[190 179 115  69 231 132  90]
The entry just right of the largest entry: 132
The entry just right of 69 is 231

Read these off the array that follows. Indices start at 0.
1) Give the entry directly above 153.
2) Give the entry in the top-right corner.
3) Give the bottom entry of the column that holds the largest entry.
4) Give the entry at row 1, column 0.
5) Give the entry directly below the largest entry.
6) Give the entry at row 2, column 0.
7) Give the entry just right of 128.
8) Give the entry in row 0 and column 2.
 97 132 131 121 102 110
 95  43 105  82 152 121
135 118  77 129 106 163
115  66  92 102 138 141
119 172 124 133  89 139
126 128 162 121 153 102
 98  73 122  96 146 118
107 177 170 126 108 102
 96 138 107 108  97 147
132 124 114 127 124 139
1) 89
2) 110
3) 124
4) 95
5) 138
6) 135
7) 162
8) 131

data =
115 120 157 125 120 162 121  88 118 135 117 134 148 158
127 162 125 146 110 173 132 111 167 110 100 156 162  74
159 183 132 120 100  80  99 151 122 123 150 151 150 150
 85 148 110 152 137 190 110 147 175 100 138 109 154 126
179 114 131 172  86  92  84 132 114 108 132  76 109 149
148 117  31 184 177 144  66 128  91 148 119  99 104 103
 21 101 124 161 119  70 129 129 106 127 151 112 150 176
Counting starts at 0.
Give the entry at row 0, column 0.
A: 115
Give the entry directly below the largest entry.
A: 92
Give the entry just right of the smallest entry.
A: 101
Give the entry at row 0, column 2.
A: 157
The entry just left of the largest entry is 137
The entry directly above the smallest entry is 148
The entry at row 0, column 1: 120
The entry directly above 190 -> 80
The entry in row 1 and column 1: 162
The entry directly below 76: 99
The entry in the top-right corner is 158
The entry just left of 144: 177
Give the bottom-left entry.
A: 21
Give the entry directly below 122.
A: 175
Give the entry at row 1, column 2.
A: 125
The entry at row 1, column 0 is 127
The entry in row 2 and column 0: 159
Give the entry at row 2, column 1.
A: 183
Give the entry in row 2 and column 2.
A: 132
Give the entry in the bottom-right corner.
A: 176
Give the maximum.
A: 190

Read these off the table that follows.
1) What is the entry in the bottom-right corner?
2) What is the bottom-left entry?
3) What is the entry directly below 52?
4) What is the fifth entry, reading row by row?
5) What is the smallest entry in the last column?
6) What is the top-left entry?
7) What is the entry just left of the smallest entry?
8) What is the 3rd entry on the diagonal from the top-right corner?
 97 136 115 114
150  95 115 104
140 139 129 114
137 156 110 156
 54 208  71  97
144 147 135 130
 78 146 127 144
 52 178  35 166
 51 177  97  91
137 128 124 130
 70 152 137 145
147 112 147 151
 62 161 143 150
 76 159 119  97
149 123 137 143
1) 143
2) 149
3) 51
4) 150
5) 91
6) 97
7) 178
8) 139

Questions about the grid below.
1) Find the entry directly below the largest entry.
2) Find the 2nd entry on the diagonal from the top-right corner.
3) Find the entry directly below 83.
4) Find the entry in the top-right corner.
5) Find the second largest entry.
6) Find the last entry of the smallest entry's row.
7) Find the entry just right of 91.
8) Find the entry just left of 154.
143  41 239 164 173 123 111 116
146 112  94 151 144 136 115 144
141 207  81 124 164 137  78 102
 64  33 151  93 160 133 109 110
161 157  91 159 163 170 134  99
176 118  54 101  83 192 157 144
 97  96  88 157 191 112 163 173
143 110 113 155 136 182 131 124
 92 109 114 154 197  94 140  92
173 190  56 140 137 173 114 119
137 163  73 145 144 127 177 201
174 146 184  68  86 166  81 117
1) 94
2) 115
3) 191
4) 116
5) 207
6) 110
7) 159
8) 114

a =
136 122 177 113  81 174 140 105  62 141 171 172 172 131 101
203  49 163 208  85  39 237 150 121 110  53 185 134  78 129
157  48  97 189 160 125 174 116 121 203 150 104 140  48 156
100 186 191  46  42 150  97 124  76  49 121 188 147 195  71
 65 130 152  52  93 129 132 198 135  77  80 178 177 131  26
177 107 194 149  48  94 185 124  76  87  96 204 146 133 115
173  83  97 194 150 108 145  79 116 174 146  87  96  84 189
100  80 147 125 149 176 175 190 129 188 151 168 216  78  63
151 122 199 125  69 177 155 107  51 142 175 196 184 138 105
The entry just left of 101: 131
Read off the entry just right of 134.
78
The largest entry is 237
The centre entry: 198
Read off the entry directly above the largest entry.
140
The entry just right of 79 is 116
Read off the entry just left of the largest entry.
39
The entry just right of 130 is 152
The top-right entry is 101
Read off the entry just right of 113.
81
The largest entry in the first row -> 177
Read off the entry directly below the centre entry.
124
The last entry, reading row by row -> 105
The entry directly above the centre entry is 124
The entry directly above the smallest entry -> 71
The first entry on the main diagonal -> 136
Read off the entry directly below 101.
129
The 3rd entry on the diagonal from the top-right corner: 140
Read off the bottom-left entry.
151
Read off the 3rd largest entry.
208
The third smallest entry: 42
Read off the bottom entry of the column that holds the largest entry.
155
Read off the entry just left of 77.
135
The entry just right of 136: 122
Read off the fifth entry from the end, reading row by row.
175
Read off the smallest entry in the last row.
51
Read off the second entry from the end, reading row by row.
138
The third-last entry, reading row by row -> 184
Read off the last entry of the smallest entry's row.
26
Read off the entry directly below 136.
203

Questions about the matrix below. Rows and columns are numbered from 0.
1) Read off the entry directly below 49.
2) Read off the bottom entry of the column that holds the smallest entry.
3) Read off the top-left entry.
4) Read off the entry in row 1 and column 0.
5) Read off the entry in the bottom-right corner.
6) Read off the entry at row 0, column 2.
7) Read off the entry directly below 151.
8) Read off the entry in the top-right corner.
array([[175, 100,  97,  70,  85, 160,  98, 122, 141,  94],
       [103, 170, 121, 144, 153, 100, 133, 101,  96, 112],
       [ 80, 163, 133, 145, 119, 145, 153, 156, 138, 135],
       [136, 118, 104, 129, 159, 127, 109, 109, 136,  90],
       [132, 146, 122, 131,  98, 139, 129, 153, 116, 111],
       [123, 136, 106, 174, 147,  42, 113,  74,  49,  81],
       [142, 153, 135, 125, 155, 137, 129, 127, 125, 135],
       [134, 121, 101, 135, 101,  95, 102, 111,  80,  78],
       [122, 133, 131, 130, 143, 170, 125, 175, 161, 120],
       [111, 175, 127, 148, 115, 117, 145, 132,  93, 130],
       [169, 132, 151, 116, 128, 145, 132, 135, 128, 170],
       [156,  92, 106,  98,  91, 132, 115,  96, 141, 114]])
1) 125
2) 132
3) 175
4) 103
5) 114
6) 97
7) 106
8) 94
